128 stands for zero in the data rows.
In each pair of rows below, the second row is the first one turned about zero in one of two ways (a turn may also mirror it), with some noise and a change of scale.
After each pair comes the number of its way: 0 for the first way seen, 1 for the next new one, and so on.
[166 127 151 199 106  11 212 163 157 133  63 242  92  71  67 165]
[ 88 193 249 159  96 188 181  82  85 142 215 116 135  86 176 101] 0

[105 154  90 163 169 105 130 163 143 144 154 124 130 137 189 110]
[189 132 116  88 139 143 110 120 122 124 148 145 163 165  91 137] 1

[104 156 152  77 171 190 105 137  48 173 201 132 145  76 172 108]
[120  98  97 173 204 113  99 132 150  90  91 143 142 164  72  81] 1

[122 164 120  91 117  73 116  90 178  76 139 204 110 154  44 145]
[130 211 129  83  88 119 160 172 112 118 181 160 108  83 174 129] 0

[110 110 123 190 112 203 138 121 102 175 135 130 169  87 155 144]
[154 112 150 106 147 133  75 150 137 157  96 153  98 135 129  59] 1

[103 112 100 190 167 156 150 161 180  97 137 153  91 197 109 155]
[199 189 157 126 108 101 112 167 117 152 201 134 133 134 135 139] 1

[119 105  89 175  97 117 152 138 136 119 121 189 130  93  89 156]
[145 147 186 121 102 169 129 124 110 124 157 103 114 120 160  91] 1

[127 133 223  72 114  33  90 150 103  76  78  66  87 142  48 104]
[ 71  81  99 156  64  95 167 107 136 117 158  81 159  40 106 209] 1

[137 140 119  80 110 157 112  70  65 150 169 117 163 110  87  89]
[165 169  70 126 160 140 124 158 124 109 117 167 171 179 145 149] 0

[132 126 148  85 128 119 132 102 110 112 110  74 122 116 136 135]
[108 122  98 146 135 122 115 141 140 136 126 130 131 131 148 182] 0

[122 124 116 120 112  39 188 173 166 116 103 225 113 128  73 115]
[157 198 196 114  83 142 186  91 104 153 184 125 116  93 160 139] 0

[152 114 131 199 137 102 128 115 171 135 115 148 136 175 108 145]
[149 173 141  79  94 115 122 123 101 148 167 155 140  95 155 123] 1

[143  97 115 207 148 148 134 132 160 159 133 119 141 182 148 138]
[128 108 156 123 154 116 120 107 131 122  90 128  96 101  99  73] 0

[142 155  96 153 117 149 106 143  53 194 128 104  80 105 180 129]
[120  83 142 130 133 134 137 130 134  71 107  90 182 189 104 131] 0

[145 108 122 178 111 120 180 144 112 143 110 157 135 113 100 138]
[137 128 188 102 118 128 123 102 111 139 142 124 107 113 137 105] 1

[128 137 129 122 133 175 118 142 110 157 145 117 128 119 144 126]
[141 109 119 115 141 110 119 134 139 131 128 124 156 163 115 120] 0

[132 122 146  82 131 127 138  97 111 108 116  79 122 112 135 130]
[ 95 106 110 138 141 119 113 131 133 132 113 118 120 123 142 176] 1

[117 144 127 101 151  87 121 132 145 132 118 146 121 108 180 107]
[130 125 114 118 132 150 129 110 112 133 126 126 181 162 117 151] 1

[136 127 134 118 133  54 125 131 142 142  82  70 122 110 154 117]
[124  83 108  74 117 130 126 101 122 144 127 112 165 119 139 181] 1

[136 132  98  80 105  83 115 138 142  90  93  60 132 148  85 142]
[138  94  98 123  88 128 163 124 148 121 153 112 108 110 172 196] 1

[108 162 115 116 133 129 110 134 107 151 163 124 144 129 157 111]
[146 124 105 120 144 140 131 132 146 104 112 150 142 148  96 121] 1

[130  94 135  67 119 139 132  80 108 114 106  79  93 104 141  97]
[115 142  90 145 141 115 117 149 123 148  99  99 137 148 158 199] 0

[172 124 141 202 152 167 120 131 178 159 141 111 130 154 202 154]
[ 74  86 140  99 152 112 108  99 133 134  94 116 108 121  88  68] 0

[137 140 223  71 124  35 106 190  89  61 100  52  88 139  46 135]
[ 74  70 104 164  66  84 154  88 156 103 192  80 143  53 101 204] 1

[ 96 125 142 132 173 167 115 124 156 118 157 160 123 148 148 141]
[137 127 135  78 123  88  91 143 116 149 133 134 131 113 112 112] 0

[ 62 148  95  98 197  46 169 182 184 116 139 173 155 138 199  65]
[179 111 150  32  88 128 146  48  90 166 146 122 120  82  97 198] 0

[132 151 132 108 131 161 123 112  68 173 144 115 111 107 163 117]
[109 102 126 115 164 104 117 145 139 100  86 132 131 156 105 114] 1

[119 118 133 137 125  46 193 171 184 136  92 239 105 115  78 109]
[137 168 218 130 109 166 190  71  94 160 175  98 184 114 135 130] 1

[119 138 133 105 140 147  79 141 147 143 139 118 138 166 161 153]
[149 138  85 129 115 102 122 147 160 132 130 157 160 155 139 127] 1

[ 88 186 163  74 152 197 111 124  99 141 216 200 161  64 144 124]
[ 95 135 110 201 198 165 123 146 150 107 121 160 145 168  81  52] 1

[ 87 119 106  92 155 144 157 152 135 104 161 163 112 129 151 134]
[165 143 148  76 113  96  96 121 124 143 154 113 121 142 127 156] 0

[145 141  91 177  98 105 116 113  82 190  77 106  83 131 141 118]
[115 102 164 157 131 155 171 143 115  75  86 104 158 142 126 133] 0

[138 134 126 137 144  72 134 125 127 146 101 106 126 108 170 120]
[106 104 131 124 124 151 140  92 112 123 122 117 140 110 135 160] 0

[139 101 110 178 120 119 164 140 129 130 112 145 131 139 117 144]
[139 139 173 145 133 142 125 110 121 123 129 129 103 121 134 107] 0

[175 124  99 188 127 141 125  89 134  87 119 162 132 157 174 141]
[ 94 137 146 107 109 137 104 124  78 104  97 140  79 140 122  94] 0

[123 134  62  97 139 162 130 118 194  93 124 108 131 179 134 182]
[137  98 125  72 123  91 128 160 147 126 120 141  45 122 167 130] 0

[142 130 120 232 182 126  54 110 255 180 126 161 105 194 214 170]
[ 60  75 155  32 119 100 137 114 113 120  64 103 110  36 107  27] 0

[144 109 174  70  84  65  88 133  88  83  59  20  94  89  87  94]
[105 126  50 229  96 148 156 153 143 135 145  90 136 114 159 212] 0

[133 128 139 159 131 182 134 150 101 165 152 111 152 129 111 112]
[160 118 122 144 161 122 123 129 140 136 128 142 149 157  96  96] 0

[121 122  78 144 144 145 135 137 164 120 120 102 127 161 141 163]
[141  93 145 105 136 111 122 137 142 123 118 123  80 116 141 118] 0

[114 124 146 139 179 179 111 130 174 157 148 133 137 173 131 143]
[166 165 106 136 151  91 117 159 142 163 146 167 154 125 138 113] 1

[136 150 106  30 103 109 110 127 171  77 109  55 102 196  86 149]
[124 134  75 125 103  79 174 174 182 123 139 138  60 109 171 189] 0

[137 157 114  74  73 173  82  65  58 170 175 113 164 121  72  73]
[103 122  88 141 154 131 187 154 150  70  50 143  73  96 120  92] 1

[129 104 144  44  99 146  98 115 122  90 119 122 124 107 143 132]
[ 90 121  88 178 111 131 125 127 144 134  98  96 126 156 153 151] 1

[222 110 146 191  88 122 123  66 169 108 101  71 126 158 162  99]
[ 44 141  95 163 153 160 147 122 114 128  62 123  69 118 109 112] 0

[141 132 105  96 104 129 111 129 108 109 118  64 123 159 122 165]
[129 109 101 146 116 110 128 147 172  99 121 133  98 141 156 157] 0

[146 139 164 192 150 164 173 131  94 130 170  95 167 141  92  72]
[152 144 115 165 198 142 118 122 116 136 147 168 126 133  52 114] 0

[121 150 122  54  83 173 104  67  61 166 173 123 157 117  81  81]
[174 180  64 121 155 132 136 173 141 121 106 170 188 194 143 150] 0

[ 77 154 134  89 179 175 130 129 120 112 173 183 133  95 156 152]
[126 141 127 194 176 151 102 150 132 118 143 146 162 173 113 109] 1

[144 107 116 163 100  89 176 147 119 123  98 179 116 105  83 146]
[139 167 189 159 116 157 140 112 109 127 164 122 121 130 161 111] 0

[131 113  74 157 134 110  95 116 122  54 121 214 117 159 152 158]
[133 153 156  94  51 114  96 129  70  86 126 131  87 122 144 101] 0

[118 117 116 119  98 120 138 119 109 124 139 195 179  93  93 142]
[123 139 158 158 121 176 141 103 124 111 119 140 113 120 153  90] 1

[106 123 127 175 118 188 132 136 115 150 156 141 144  89 143 142]
[146 115 147 113 141 147  81 137 136 146 131 123 153 160 108  86] 0

[ 98 123 157 147 106 217 103 131 116 175 139 159 157  79 134 126]
[149 120 127 116 130 136  92 152 135 177 118 132 193 174 118  74] 0

[102  47 212  50 104 123 110  92 161  14  55 134 126  70 102  92]
[ 55 125 100 225  81 155 116 117  89 207 107  62 128  91 155 183] 1

[149 159 121 151 126 156 103 149 101 175 149  73  88 124 199 121]
[136 103  96  62 138  85 100 154 151 116 115 123 138 173  88 117] 1

[120 107 116  83 115  94 148 136 136  94 101  79 139 125 102 150]
[132 100 123 142 113 139 131 110 149 134 143 111 112 115 168 189] 1

[114 117 122 146 125 187 143 121 115 163 134 130 164  77 159 147]
[135 108 140 123 159 140  88 139 138 151 108 147 115 153 136  80] 1

[156 102 162 187 132 157 177 149 109 120 176  79 181 198  56  81]
[171 168 110 187 195 121 125 113 148 132 133 177  86 108  61 100] 0

